One turn moves each row of this set onto another row. After a few examples, where does it send each row asked below?
sen: [ 2 -7 18  9 16 26 12 16  7  7 -9 10 -6]
Takun: [-8  7 -4 13  4 -1 13 10  9 13 26 12  5]
vifog: [-6  7 12  5 32 28  7 -4 10  8 -3 15 10]
lum: [  7   6 -11  19  14  10  13  14  10   2  21   0   4]
bapo: [  0  -1   1   9  10 -10   9  12   9  10 -27   6   9]
zaf: [ -2  10   3 -21  24   7   6   5  14  15   2  21   0]
gaz: [10 -1  8 14 21  0 24 17 19 -9  6  2 -4]
ses: [ -1  13 -11  12   1  10  -5  10   3  13 -11  16   5]
pomam: [ -3  11 -21   4   6  10   7  10   7  10 -14   9   4]
reteb: [-10  10  12 -19  14   9  16  14   7  21   1  16   0]
Vapos: [ 4  7 23  8 25 -4  8 21 27 13 -3 -6  9]
nazut: [  6  12   1   4  13 -12  -1  15   7  13 -22   6  12]
gaf: [ -4  13  -8  12  -2  11  -2  13   2  15 -12  15   5]
Gogov: [ -2  13 -20   5   6  12   8  13   5  11 -15   6   4]
Dokor: [  4  16  17   1  14 -13   7  16  15   5  18  16   2]
pafe: [  6   5   2  10  12  -7   6  17   6   9 -26   1  10]
bozi: [ -3 -11   3  14  18  18  24   5   6  -3   5  -2  19]
kuz: [ 2 11 -8 13 12  1  4  9 11  9 27 11  6]
devob: [  1   6   0   3  12 -16   3  10  10  14 -22  11  11]
fepe: [-3  2 25  7 20 -6 15 21 27 14 -4 -4  8]
kuda: [  1  14  18   1  12 -14  10  15  15   7  17  17   1]
Ruvi: [ -8  -1  22   6  20 -10  15  14  30  15  -4   2   7]
neru: [-9  8 18  7 26 31 12  4  5 11 -4 11 11]
Daka: [  2  16  19   2  12 -12  10  19  13   7  18  14   2]
Nuzig: [-15  11  14  -4  25  25  17   3   6  16  -2  12  12]
Kan: [ 7 -3  6 13 20 -2 25 13 20 -9  6  5 -5]
zofu: [  6   3  -2   9  16 -10   4  11  10   7 -26   6   9]
Zave: [ 4 -7  1 14 23 19 17  5  7 -5  6 -3 20]
Sumek: [10 -6 10  8 26 24  2  7 13  1 -8 15 -6]
vem: [-4 12  8 -3 17  3  0  3  5 11 20 13 26]
tano: [-11   9  11  -3  11   1   7   3   3  13  19  14  25]
Luzu: [ -5  11 -19   5   4  11  11  12   5  11 -15   8   4]
Vunu: [  4  18  11 -18  23  15   6  17   7  16   2  11   1]
ruzo: [-6 13 12 -1 13  5  4  9  0 13 19  9 26]
meba: [  2   2  16   6  29 -10   5   9  34  10  -2   4   7]
veti: [ -4 -14  11   7  17  19  13   3  13   5  -9  20  -8]
vikis: [ 6 -3  9 14 18 -1 27 16 19 -8  5  3 -4]
pude: [ 7  6 18  7 30 -6  5 15 31  9 -3 -2  9]
sel: [-7 16 12 -4 32 26 10  3  7 13  0 11 13]
Los: [ -2 -11  -1  13  22  15  19  -1  10  -5   6   2  18]
Gop: [-12  11   9  -6  31  22  11  -5  11  13  -1  17  12]
siruv: [ -1  -1 -14  18  12   5  17   6  14   3  21   8   3]
Fod: [-14   2  15   5  26  26  14  -4   8  11  -4  17   9]
rek: [  0   8   5   4   8 -12   5  18   6  15 -23   6  12]
fomi: [ -5  11 -10  11  -2   8  -3   9   4  14 -12  17   4]
tema: [ -5  -2  17   5  25 -12  12   9  34  12  -3   4   7]
vamel: [-4  1 -7 19  7  9 22 15  8  6 20  1  3]
vefo: [ 0 14 -2 14  6  5  9 18  5 12 26  5  7]

gaz turns into Dokor
vefo turns into lum
And these:
bozi turns into ruzo
fepe turns into Vapos
Gop turns into Fod
Sumek turns into zaf
fomi turns into Luzu
zofu turns into devob

One turn moves each row of this set onto another row. After a few examples, where does it send each row asked below?
L: [ 16 -11 -10   3 -32   6   2   5   5 -10  33   7   0  -2  18   1]
Z: [  9   2  -8   1 -34  -2 -10  -7  -4  -2  26  -9   7  11  25  10]
M: [  3 -18  11 -16  -9  10 -12 -17  14  -6  19  15   2  10   9   3]
D: [ 11 -23 -12 -10 -10  14  -2  -4  -1 -24  14  -6  -9   1  16 -25]
H: [ 15 -14  -4  -7 -16   6 -18 -32  18 -12  16   9 -10  11  11  -9]
W: [ 13  -4  -1 -21 -22  22  -7 -22  -2   4   5 -12   3   9  10  14]
K: [ 16 -13   1   3 -15  18  19  -2  15   4   8  -8  14   0  31 -15]
S: [ 33 -14  -3 -15 -17  11   6  -9  16   5  15 -28  -8   2  23   0]
E: [  8 -11 -15  -8  -9  12  -9 -13 -11  -8   1 -29  -2  15  17  -4]
Q: [ 10 -14 -10  -9   1  12   9  -2   9 -17  18 -23  -3   5  42  -5]
T: [ 32 -18  -6 -11 -15  13   7 -16  24 -16  25  -1 -12  -7  19 -12]
P: [ 22  -8   3 -22 -22  18   5 -17   4 -18  20   6  -2 -12  18 -16]
Y: [ 14  -6   1  -2 -17  14   0 -13   2  10  -3 -16  21  13  25 -15]
R: [ 12  -9  -5 -17 -19   7 -15 -27  12   9   9 -15  -8  19  21   7]
B: [  5  -7  -3   7 -12  16  -3 -23  10   0   1   8  19  15  22  -7]
J: [ 16 -17  -4   7 -16  17   5 -10   9  -8   5   8  13   1  13 -26]
N: [ 27  -7  12 -16  -4   9   8  -9  11  -7  20 -19   9  -5  24   6]
U: [ 14  -8  -8   8 -27  -3 -15  -5  -3 -10  27   5   6   7   7   3]
F: [ 18  -9   0  -2 -32  -2  -5   8  -1  -1  31 -14   6   2  21  -4]
C: [ -5 -17 -17  -2  -1  12  -7 -12   8 -16  11   0  -4  19  22   4]

T turns into H
P turns into M
And these:
F turns into L
B turns into Y
C turns into E

